One turn moves each row of this set onto another row. After a few examples, where does it send each row asked below?
U: [-3, -13, 22, -25, 5, 14, -1, 10, 17, -2, 27, -25, -5, -15, -6, -17, -3, -11, -6, 7, -15, 5, 3, -4, -6, -19, 0, 2]
D: [-10, -15, 6, -8, -11, 20, 15, -3, -15, -6, 7, -5, 12, -7, -3, -20, -2, 6, -7, 11, 16, 10, -4, 12, -11, -27, -4, 3]
Q: [-18, 12, 20, -15, 10, -3, 13, 4, 4, -15, 9, 2, 6, -17, -12, -13, -15, 0, -12, 8, 1, 2, 14, 8, 4, -8, -11, 26]
G: [2, -15, 20, -28, 0, 12, 0, 6, 14, -5, 24, -23, -5, -14, -8, -13, 1, -8, -7, 5, -15, 1, 1, -3, -8, -17, -1, 3]
J: [-19, -12, 3, 0, 18, 11, 6, 16, 11, 0, 3, 8, -16, -23, -15, -18, -26, -3, 1, -3, 9, 8, 5, 21, 0, -11, -7, 3]
M: [-6, -9, -1, -14, 17, 2, -5, 7, -21, 3, -3, -4, 3, -19, -3, -13, -15, 6, -25, 31, 2, 9, 3, 5, -19, -22, -14, -3]
B: [-2, -5, 19, -36, 2, -6, 14, -6, 1, -4, 20, -12, -16, -21, -14, -18, -2, 4, -6, 9, -1, 16, 16, 30, -14, -23, -7, -4]
V: [-19, -7, 5, -1, 15, 6, 8, 13, 16, 4, -1, 9, -9, -20, -14, -12, -27, 0, -2, -1, 9, 14, 7, 25, 0, -16, -8, 6]
C: [-19, 6, 18, -12, 9, -5, 8, -1, 1, -13, 10, 5, 6, -14, -7, -13, -20, 0, -16, 7, -1, 0, 19, 11, 6, -15, -8, 27]
K: [-9, -18, 6, -5, -7, 16, 12, 1, -17, -13, 6, -1, 9, -9, 3, -19, 0, 3, -10, 9, 20, 14, -3, 13, -13, -24, -5, 7]
L: [-18, -11, 5, -4, 21, 11, 10, 17, 16, -2, 5, 7, -9, -24, -15, -15, -23, -3, -1, -5, 12, 12, 7, 25, 0, -14, -6, 5]
A: [-20, -9, 5, -3, 22, 4, 11, 14, 14, 2, 6, 9, -14, -21, -15, -14, -18, -5, 4, -6, 4, 13, 6, 25, 3, -18, -6, 0]
Y: [-3, -16, 15, -26, 0, 10, -1, 4, 14, -3, 27, -22, -1, -11, -6, -13, 1, -10, 2, 10, -13, 4, -4, -4, -5, -22, 0, -1]
Z: [2, -5, 22, -35, 6, 0, 11, -9, -2, -4, 18, -14, -12, -23, -15, -15, -3, 3, -5, 9, -3, 12, 12, 32, -22, -27, -6, 1]
S: [-8, -7, -2, -14, 15, -1, -5, 7, -17, 7, -4, 3, 6, -20, 1, -11, -12, 5, -18, 32, -3, 8, 3, 2, -13, -29, -12, -2]
W: [-5, -10, -4, -21, 14, 1, -5, 2, -16, 2, 1, -2, 7, -17, -3, -14, -8, 3, -25, 32, 2, 4, 1, 1, -14, -24, -11, -8]
X: [-3, -11, -4, -17, 17, 2, -2, 10, -17, 3, -4, -6, 3, -20, 1, -13, -12, 7, -25, 32, -3, 3, 0, 6, -15, -25, -7, -6]
H: [-2, -18, 19, -27, 4, 11, 3, 6, 13, -4, 31, -22, -3, -16, -10, -15, -2, -6, -2, -1, -20, 8, 1, -1, -4, -20, 0, 3]

S goes to A
C goes to B
H goes to W
And these:
L goes to G
J goes to U
Q goes to Z

One turn moves each row of this set onto another row. After a few examples, where does it send each row asked below?
lezut: [-6, 2, 2, -10, -15, -2, -18, 2, 8, -13, 3, 8, -16, -4, -9, 0]
Toda: [2, -20, 21, 3, -9, 3, 5, 31, 4, 1, -4, 5, 1, 3, -13, -11]
tobe: [0, 5, -8, -2, 0, 4, -19, 17, 22, -4, -4, 10, -15, 3, 7, 8]
kekip: [10, -2, -9, 9, -1, 16, -1, -2, 15, -12, -7, -1, -7, 12, 0, -25]
refif: [13, 0, -7, 11, -5, 12, -1, -4, 16, -14, -8, -1, -5, 9, -2, -21]
Vusob: [-3, 1, -8, -3, -2, 9, -14, 18, 15, 1, -2, 13, -18, 3, 11, 3]
Kenum: [0, -17, 17, 8, -5, -1, 6, 29, 1, -4, -11, 4, 0, 2, -18, -14]
vepo: [3, 9, 5, -20, -10, 4, -5, 13, 16, 13, -4, 4, 0, -3, -2, 4]
vupig: [7, 4, -1, -11, -7, 2, -20, 1, 13, -12, 5, 10, -12, 1, -9, 2]
mepo: [-10, -21, 6, -5, -11, 1, -15, 19, 24, -6, -5, -14, 0, 4, -20, -4]
sepi: [-3, -1, -6, -8, -2, 5, -15, 20, 16, 0, -1, 10, -16, 2, 10, 8]
nozog: [2, -1, -10, 1, -12, 3, -7, -7, 10, 1, -11, -14, 1, 18, -17, -16]
verat: [14, -4, -7, 12, -2, 15, 1, 3, 16, -14, -10, -2, -3, 10, -2, -23]
tedel: [4, 3, -12, -5, -7, 4, -6, -10, 10, 4, -9, -9, 5, 15, -13, -19]
lobet: [9, 5, 2, -7, 6, -6, -9, 17, 15, 9, -19, 16, -6, -4, -1, -20]
zamen: [5, 1, -12, -2, -11, 6, -9, -8, 14, 3, -14, -11, 1, 13, -15, -21]
zaz: [5, -21, 16, 9, -6, 3, 6, 28, 5, -7, -11, 0, -2, 1, -18, -12]
rofam: [-15, -24, -3, 5, -7, -6, -7, 27, 4, 2, -7, 2, -12, 12, -20, -4]
Zuf: [9, 10, 5, -19, -12, 2, -10, 17, 18, 10, -11, -2, -2, -3, 1, 2]
sipi: [1, -3, 0, 17, -12, 11, 5, -3, -4, -5, -7, 5, 0, 15, -7, -6]
Vak: [5, 8, 8, -18, -6, 1, -6, 22, 13, 10, -6, 4, 0, -10, -1, 3]
Sidep: [10, 5, -2, -16, -3, -3, -12, 15, 16, 7, -19, 11, -10, 1, 3, -21]
Veri: [-8, 1, -4, -5, -3, 1, -17, 20, 17, 1, -4, 11, -18, 1, 9, 5]
ravuf: [8, -5, -1, 13, 1, 11, 1, -6, 12, -13, -7, 2, -3, 9, -5, -23]
kofit: [-18, -23, 1, 8, -8, -5, -7, 23, 1, -3, -11, 1, -9, 10, -22, -8]
Fidu: [-9, -18, 4, -3, -3, 2, -9, 28, 20, -4, 0, -14, -6, 0, -19, 1]
voru: [-14, -22, 3, 7, -6, -9, -13, 21, 0, -1, -13, 2, -13, 10, -19, -5]
bebu: [4, -17, 9, 11, -6, -9, -8, 30, 2, 8, -10, -5, 0, 8, 5, -7]
ros: [3, 7, 7, -19, -6, 3, -8, 20, 15, 13, -7, 1, -3, -2, 2, 4]
koma: [2, -2, -9, 11, -13, 13, 5, 1, -8, -5, -2, 1, -8, 16, -3, -3]
Ruzo: [-1, -2, -12, -1, -8, 1, -4, -9, 6, 2, -14, -12, -1, 10, -16, -22]
bam: [15, -16, 3, 17, -4, -8, -5, 27, 3, 4, -15, -3, -5, 8, 0, -6]
Ked: [-8, -4, -4, -6, 0, 17, 5, 10, 21, 8, -14, 2, 7, 13, -14, -22]
keki: [-9, -6, -9, -1, -3, 17, 10, 8, 18, 3, -20, -2, -4, 8, -21, -22]
raz: [-14, -23, 1, 8, -9, -8, -7, 19, 2, 0, -12, 0, -5, 14, -22, -6]
Vuk: [3, -20, 19, 3, -4, -3, 5, 29, 5, -5, -11, 4, -1, -4, -17, -12]

sipi goes to vupig
rofam goes to Ruzo
And these:
mepo goes to Ked
Vuk goes to verat
kofit goes to zamen

One turn moves each row of this set onto another row. After a few examples, where does it send each row asked below?
kezam: [-4, -11, 1, 4, -2, 13, 12, -4, 4, 3, -1, 12, -6, -6, 8, 9, 2, 1, 4, 1, -22, 8, -3, 11, 22, -16, -2, -3, 2, -3, -8, -6, -18, 14, -15]
sudis: [8, -6, -16, 4, -11, 13, 1, -21, 2, 3, 4, 11, -4, 3, -4, 4, 14, 7, -12, 0, -9, 0, -1, -5, 8, 3, 9, 8, -2, 22, 2, -12, -29, -1, 10]
Bego: [-1, 5, 10, 12, 5, -4, -10, -6, 7, -1, 11, -15, -3, -10, 2, 8, 20, 3, -8, 0, -10, -12, -4, -9, 8, -7, -6, 4, 0, -4, -6, 21, -17, -8, -11]
Vepi: [24, -1, 6, 10, 1, 8, -6, 4, 2, 5, -3, 4, 4, 15, -21, -14, 1, 10, 2, 4, -2, -10, 6, 9, 15, -2, 15, 1, -2, 1, 14, -3, 8, -4, 22]
lagag: [13, 4, 6, 14, 4, 19, 3, 14, -1, -11, -1, 2, 13, 5, -6, 1, 2, 3, 15, 1, 1, -1, -17, 6, 7, 1, 7, 12, 1, -10, 4, -9, 18, 13, 4]
vego: [16, -1, -2, 17, 8, 9, 11, 14, -4, -2, -2, 1, 6, 0, -16, 12, 1, 5, 6, 0, -1, 8, -6, -5, 5, -8, 14, 3, -10, -6, -4, -5, 17, 17, 10]
lef: [10, -5, -7, 2, -19, 13, -5, -16, 2, -1, 7, -2, -11, 9, 0, -8, 20, 10, -13, -8, -8, -3, -4, -2, 5, 10, 3, 12, -4, 18, -12, -6, -23, -2, 10]
lobuk: [3, -1, 11, 5, -2, -7, -7, -4, 11, -6, 4, -13, 0, -22, 5, 7, 7, 2, -5, 4, -2, -24, 7, -8, 8, -7, -5, -4, 5, -9, -4, 3, -22, 4, -11]
Gezot: [20, 11, -3, 16, 9, 19, -7, 6, -7, -8, 3, -8, 5, 6, -15, 5, 4, 1, 9, 3, 0, 2, -15, 2, 0, -4, 9, 8, 0, -4, -5, -11, 15, 17, 7]
fotub: [2, 5, 10, 17, 5, -6, -4, -6, 0, -11, 7, -16, -1, -15, 5, 6, 9, 2, -12, 2, -14, -20, 9, -9, 3, -8, -3, -1, 2, 2, -7, 10, -12, -8, -14]
ruk: [23, 7, 11, 12, 7, 13, -9, 3, -1, 9, -8, 11, 4, 13, -20, -8, -1, 11, -6, 8, -12, -16, 11, 7, 9, -8, 8, -5, -5, 3, 0, 6, 9, -8, 18]
Nup: [5, -4, -5, 3, -6, 14, 13, 4, 2, 8, -6, 14, -9, -2, 3, 4, -3, 0, 6, 1, -25, 5, -5, 10, 18, -15, -7, 3, 5, -1, -14, -5, -10, 2, -21]
Pefo: [-4, 0, -4, 1, -16, 3, 8, -7, 2, 9, 1, 17, -10, 4, 3, 9, 6, -2, 11, 1, -16, 7, 2, 13, 17, -18, -1, -2, -1, -9, -12, -4, -16, -1, -11]
zaka: [23, -3, 3, 8, 11, 8, -2, 1, -2, 7, -2, 14, 2, 20, -16, -7, 0, 3, 2, 0, -5, -21, 16, 12, 11, 3, 11, -7, 1, 3, 7, 8, 4, 1, 17]
bes: [6, 9, 5, 9, 2, 26, -18, 2, -5, -5, -12, 2, 7, 16, -2, -3, -7, 20, 0, 3, 11, -21, -2, 5, 13, 11, -11, -5, 7, -3, -4, -5, 4, 2, -9]
keba: [9, 4, 3, 14, 0, 8, -13, 1, -6, -12, -8, 0, 13, 4, -5, 0, -1, 19, 1, -1, 26, -11, -4, 3, 5, 6, -14, -2, 2, -9, 1, -5, -3, 6, -15]
dube: [16, -2, -18, 6, -19, 9, 0, -17, -5, -3, -2, -1, -8, 7, -8, 2, 11, 7, -11, -2, -10, -5, -4, -5, 6, 9, 9, 7, -4, 24, -5, -14, -22, -9, 3]
nepo: [-4, 7, 10, 16, 1, -8, -7, -7, 13, -1, 10, -7, 1, -14, 15, 11, 5, -2, -12, -5, -12, -5, 6, -15, 4, -4, -2, 2, 5, 2, -4, 9, -15, 0, -5]
Gunif: [17, 8, 2, 18, 7, 14, -1, 13, -2, -10, -3, 3, 1, 5, -10, 10, 14, -1, 14, 0, 3, 1, -16, -6, 13, -3, 9, -2, -2, -10, 1, -8, 14, 11, 12]
fad: [21, 0, 1, 14, -4, 10, -1, -1, -3, 11, -5, 16, 7, 14, -10, -14, -7, 17, -2, -1, -1, -19, 22, 4, 9, -1, 5, -2, -3, 0, 4, 5, -3, -5, 19]
begu: [-1, -12, 3, -3, -10, 12, 7, -3, 1, 12, -5, 13, -12, 3, 0, 9, 3, 1, 10, -2, -28, 6, -4, 10, 17, -5, -3, 6, -2, 0, -15, 9, -7, 8, -16]
Selu: [10, -10, -8, 7, -22, 10, 7, -16, 7, 1, -5, 6, 2, -2, -11, -1, 14, 4, -10, 0, -8, -14, 3, -8, -1, 14, 10, 2, 0, 20, 1, -5, -26, 0, 11]
komu: [3, -11, -9, 4, -14, 9, 3, -17, -1, -4, -5, 0, -3, 14, -4, 7, 16, 2, -21, -10, -5, 2, 1, 0, 0, 8, 6, 4, -4, 19, -2, -6, -28, -3, 1]
Rade: [4, -1, 11, 2, 7, 13, -17, 6, -3, -10, -4, 4, 13, 13, -5, -3, -3, 18, -1, 6, 14, -22, 4, 3, 11, 7, -10, 2, 4, -3, 11, 1, 10, -3, -5]
rok: [16, 1, 9, 8, 3, 15, -19, 3, 3, -11, -7, 9, 13, 13, 5, -4, -1, 10, 2, 4, 20, -16, -2, 3, 8, 8, -20, -1, 3, 3, 1, -5, 4, 7, -6]
zaze: [1, -13, -7, -6, -12, 15, 17, 6, 0, 4, 1, 16, -2, -3, -8, 15, 3, -5, 9, 5, -18, 1, -9, 3, 13, -18, -6, -1, -2, -4, -5, -4, -16, 9, -9]
Gafam: [-3, 4, 12, 17, 2, -7, -7, -19, 4, -9, 6, -5, 5, -15, 9, 14, 15, 5, -9, 5, -10, -19, 5, -5, 7, -5, 2, -2, -3, 2, -1, 8, -22, -3, -10]

Gafam goes to sudis
nepo goes to komu
Selu goes to zaze
And these:
fad goes to vego
fotub goes to dube
lef goes to begu
ruk goes to Gezot
Rade goes to Vepi
zaka goes to Gunif

One turn moves each row of this set onto another row. After a few examples, where does it send each row asked below?
dofub: [-4, 6, 3, 8, 9, 1, -16, 11, 19, -17, 5, 8, -5, -4, -13]
Zepeb: [-6, -4, -1, 0, 11, 7, -22, 19, 7, -12, 6, 2, 2, -2, -11]
lod: [7, 7, 13, 1, -14, -1, -1, 4, 0, -1, 2, 2, 9, 2, 11]
Dud: [-2, 1, -19, 9, 16, 2, -18, -22, 15, 3, 9, 14, 1, -3, 0]
Kol: [-7, -6, -20, -5, 16, 9, -21, -15, 7, 4, 8, 14, 10, -6, 3]
zuluz: [-8, -9, 2, 7, -17, -3, 7, -13, 3, 11, -5, 7, 14, 2, -1]
sem: [1, -9, -19, -3, 15, 8, -22, 0, -7, 0, 10, 10, 4, -8, 4]
zuzi: [-10, 1, 10, -1, -19, -2, 2, 7, 6, -1, -4, 4, 14, 1, 5]
puvun: [7, 0, 8, 5, -16, 0, 2, 2, 0, -2, 1, -3, 7, 7, 11]
Dofu: [-7, -8, 7, 3, -20, 3, 6, -13, 6, 6, -3, 10, 12, 1, 4]
Tobu: [5, -9, 4, 10, -16, 0, 4, -12, -2, 9, 0, -1, 7, 6, 6]
mas: [-14, -6, -14, 20, 8, -2, -11, -12, 19, 1, 4, 17, -7, -9, -11]
Sug: [-16, 4, -3, 12, 11, 4, -14, -7, 31, -8, 4, 14, -2, -6, -9]
tinel: [-18, 0, -3, 11, 4, -2, -14, 0, 27, -9, 1, 16, -3, -5, -17]
Pufun: [-5, 1, 11, -2, -20, 1, 4, 0, 7, -5, -3, 8, 11, 2, 10]
Ruza: [2, -7, -17, -4, 22, 11, -21, -2, 0, -2, 9, 2, 8, 0, -1]
pelif: [-15, -1, -4, 17, 8, 0, -9, 0, 23, -11, 2, 17, -8, -10, -12]
geso: [-4, -12, -20, -1, 10, 4, -23, -16, 1, 9, 8, 16, 8, -7, -5]
pedud: [-5, -9, -21, 2, 12, 5, -21, -13, 0, 6, 9, 19, 3, -12, 4]
fenug: [9, -2, 5, 9, -11, -3, 4, -15, -3, 10, 1, 5, 9, 3, 5]
Zel: [-9, -5, -4, -1, 13, 8, -15, 19, 7, -17, 4, 7, 0, -8, -7]
zopuz: [-3, -2, -15, 8, 8, -2, -18, -24, 13, 4, 7, 23, 0, -7, -7]
dete: [-15, -4, -16, 16, 11, 0, -17, -14, 23, 4, 4, 9, 0, -1, -9]
mego: [5, 1, 9, 9, -16, -3, 10, -12, 7, -3, -2, 7, 5, 5, 6]
Pasil: [5, -1, 10, 0, -17, 4, 1, -11, 0, 5, 3, 9, 9, -1, 15]
dulap: [0, -4, -9, -7, 16, 10, -19, 12, -3, -12, 9, 10, 3, -9, 2]
febem: [1, 1, -3, -8, 22, 14, -19, 5, 6, -13, 9, 7, 6, -5, 0]
nem: [-1, 5, 9, 6, -16, -6, 10, -12, 9, -1, -4, 13, 9, 1, 3]
Repok: [0, -3, 10, -3, -14, 4, -1, -9, -3, 10, 1, 10, 16, -5, 11]
pazot: [-5, -7, 4, 8, -20, -2, 7, -1, 6, 0, -5, -2, 9, 9, 1]
kavuv: [-7, 3, 0, 13, 17, 6, -14, 6, 23, -13, 5, 2, -5, 0, -11]
Gov: [-9, -3, -14, 19, 6, -7, -15, -14, 20, 0, 4, 13, -5, -1, -16]
zisav: [0, -3, -3, -12, 13, 11, -25, 9, 0, -8, 9, 11, 7, -8, -2]
rogif: [8, -6, -14, -4, 16, 6, -25, -5, -6, 1, 12, 8, 6, -4, -1]
puros: [-1, 1, 6, 12, -16, -9, 7, 1, 6, -1, -4, -2, 7, 9, -1]
Nad: [-5, -5, -19, 14, 10, -1, -16, -19, 10, 5, 8, 20, -4, -10, -2]
kem: [-13, -4, -1, -1, 17, 14, -18, 13, 15, -12, 5, 2, 5, -3, -9]
teg: [0, -7, 6, 2, -14, 2, -3, 3, -6, 10, 1, -4, 13, 3, 7]
Vup: [-5, -9, 6, -1, -20, 5, -1, 0, -1, 7, 0, 0, 14, 3, 10]
ruso: [-9, -1, -1, 12, 12, 3, -10, 13, 16, -17, 3, 8, -7, -6, -12]

sem goes to ruso
tinel goes to geso
nem goes to Repok
And these:
febem goes to Sug
Pasil goes to Pufun

